128 stands for zero in the data rows.
A row's group is the hidden flat surface it lies on (a line, a plane or more), and each surface passes through zero. The first row asked about is in group 0, and each new group gets the next number.
Each row in order, then its group:
[135 154 145 139 115 150 116 112  82 131 141 156 138 148 126 159 116 111
  96 110 155 143 143  95 155 115 144  88 133 126 148 105 170 148] 0
[117 179 138 120 132 133 162 117 125 118 141  69 152 139 109  89 159  78
 131 162 126 107 129 156  85 148 107 144 167 157 158 152  97 121] 1
[123 169 123 116 123 118 123 171 151  85 128 127  94 139 160 119 120 134
 146 152 120 122  91 123  92 124 130 153 126 118 124 142  66  76] 1
[ 74 109 116  67 121 137 113 135 139 118 106 131 114 134 147 102 105 166
 151 134 149  75 121 134 100 162 112 139  86  93 147 152 108  96] 0
[ 99 105 111 100 136 103 129 136 168 108 113 128 115  94 158 115 119 169
 170 137 112 111  91 148  96 141 112 170 115 104 130 149  87 100] 0
[150 136 150 161 126 135 116 146  91 134 126 156 111 156 156 179  91 119
 106 119 156 158 129  92 160  98 141 116 157 120 112  96 129 139] 0
[154 110 144 137 112 101 127  67 112 149 172 117  98 100 120 105 125 119
 137 114 127 165 144 130 146 106 138 117 118 130 108 114 168 167] 1
[122 149 138 116 113 143 106 129  91 127 122 157 122 174 112 128 113 127
 102 110 156 130 150  91 148 117 154  90 111  97 155 122 167 129] 0
[142 106 115 170 153  92 132 126 141 146 134 116 121  87 146 139 145 113
 135 118 109 170 102 151 130 123 113 158 148 157  78 135 127 143] 0
[ 95 116 128  78  98 160 104 121 119 100 120 135 131 189 105 114 120 142
 113 122 154  84 152 132 132 172 134 114 116 102 170 138 132 108] 0
[146 140 129 142 125 116 114 156 120 113 112 173 101 131 165 155  96 162
 116 121 142 140  89  70 119 111 136 111 104 106 107 121  99 111] 0
[158 139 153 117 103 145 132  94  93 134 174 106 102 153 121 105 123  83
 113 111 138 145 159 107 144 107 132 107 136 139 160 138 145 139] 1
[103 162 110 114 127 135 119 183 124 112  97 131 138 132 148 127 139 135
 115 138 111  98  94 135  84 144 102 125 139 126 131 146  69  99] 1
[104 113 105 144 122 140 115 153 101 130 104 144 152 145 132 143 126 146
  77 102 144 137 124 114 152 152 133  99 142 119 127 113 159 129] 1
[135 136 140 128 114 126 107 143  88 127 137 163 104 153 133 167 107 128
 112 118 151 153 142  68 151 108 146  82 111  93 152  98 144 129] 0
[ 90 111 136  91 100 153 127 100 108 126 130 127 141 168  99 106 129 130
 139 126 147 110 156 144 139 165 122 102 108  89 173 131 156 128] 0
[113  99 120 133 133 163  98 135 107 132 102 142 186 133  89 137 135 138
  80 103 127 137 161 130 160 160 141  96 136 144 155 104 197 138] 1
[130 119 136 133 122 148 125 100 114 151 135 127 120 137 110 130 121 116
  93  94 145 147 156 110 192 112 128  97 124 122 140 110 186 168] 1
[137 148 137 161 114 136 118 119 104 141 142 109 145 146 108 134 139  69
  98 124 135 153 152 139 157 116 140 113 152 151 148  95 172 170] 0
[113 151 131 124 127 168 128 110 106 148 123 118 171 144  92 117 145  94
  94  99 142 129 150 124 158 135 122 103 156 148 166 116 168 137] 1
[147 175 142 164 127 120 123 132 101 147 143 151 130 111 126 169 124 122
 116 121 145 174 127  93 154  96 140 133 141 153 100 118 141 160] 0
[100  96 113  83 131 127 131 117 167 131 128 120 129 128 122  85 140 160
 154 150 118 102 121 156  77 157 110 135  98 109 141 155 115  88] 0
[126 116 136 136 119 138 138  94 142 130 139  76 161 112  88  99 142  81
 139 144 124 128 166 164 138 154 115 153 143 173 151 121 150 142] 1
[105 119 136  96  96 151 108 121 102 112 125 137 135 180 111 115 117 151
 109 122 144  97 153 128 126 166 116 104  98  78 169 124 153 119] 0
[110 115 110 103 120 115 114 157 118 117 130 166 107 140 168 139 100 190
 134 133 149 113  93  92 101 146 150 128 106  75 112 133 109  89] 0
[104 119 137 103 106 170 108 102  87 118 134 138 129 169 124 116 119 111
 105 122 159 113 147 128 150 135 126  95 115 102 187 118 159 143] 0
[111 105 104 124 139 150 117 166 123 107  83 129 178 123 111 142 134 156
 108 119 137  94 135 133 123 162 123 106 144 131 128  97 152 110] 1
[104  98 116  73 114 126 124 131 153 106 113 143 116 127 138 117 116 183
 164 145 118  96 106 116  79 142 111 142 110  99 133 135 104  94] 0
[ 96 122 102 108 125 117 116 151 148 119 107 157 119 123 163 117 102 191
 145 144 122 105  92 120  92 131 126 148  99  94 101 159  89 100] 0
[136 107 132 118 136 130 155 116 166 132 129  81 167 106 113  85 160 134
 159 146 108 135 138 196 100 142 105 155 140 170 124 140 125 135] 0
[120 183 129 117 114 162 134 129 109 124 130  91 126 172 129 109 133  67
 103 137 121 118 132 125 132 131 122 112 164 135 161 143  97 125] 1
[130 115 121 131 132  98 136 142 182 114 115 126 133 100 132 135 139 143
 169 151 100 100 103 163 100 136  96 152 124 142 100 149  84 116] 1
[ 93 113 112  87 110 129 116 135 122 130 105 166  97 156 129 125 124 179
 118 127 151  94 133 119 108 155 131 116  95  76 145 144 123 106] 0
[ 95  88 122  86 135 125 115 133 158 102 119 127 117 110 125 109 123 175
 163 144 121 107 104 159  90 157 131 154  96 109 137 153 111 107] 0
[130 117 121 126 155 117 154 121 168 121 136  87 154  92 132  98 164 105
 162 135  94 137 124 167 107 138 108 160 123 160 113 144 100 116] 0
[132 106 137 159 122 159 131  95  97 146 135 128 172 124  96 118 137 112
 105 110 132 146 169 131 145 129 139  90 133 135 136 100 179 156] 1
[144 119 163 129 124 107 116 106 116 135 153 167  66 122 158 140  97 144
 128 117 146 142 126  89 137 110 129 122 100  88 112 135 131 125] 1
[105 121 121  74 109 148 140 107 158 127 118  93 140 138 110  80 140 136
 146 152 116 104 151 158  94 160 124 139 105 117 156 136 136  94] 0
[139 153 143 166 143 133 148 113 121 146 136  97 153 117  92 137 157  56
 107 139 129 153 152 152 140 128 129 118 163 162 119 115 156 164] 0
[124 102  92 146 136 152 109 149 116 116 115 134 173 138 100 144 127 127
  72  93 137 120 165 130 160 141 144 101 142 128 159  98 178 125] 1
[149 151 146 143 107 127 101 145  94 128 128 181 117 149 145 166 108 128
 105 108 158 136 148  73 161 102 155 105 138 103 141  98 150 128] 0
How many dimensions does the flat surface of each group have? From group 0 on:
3 4
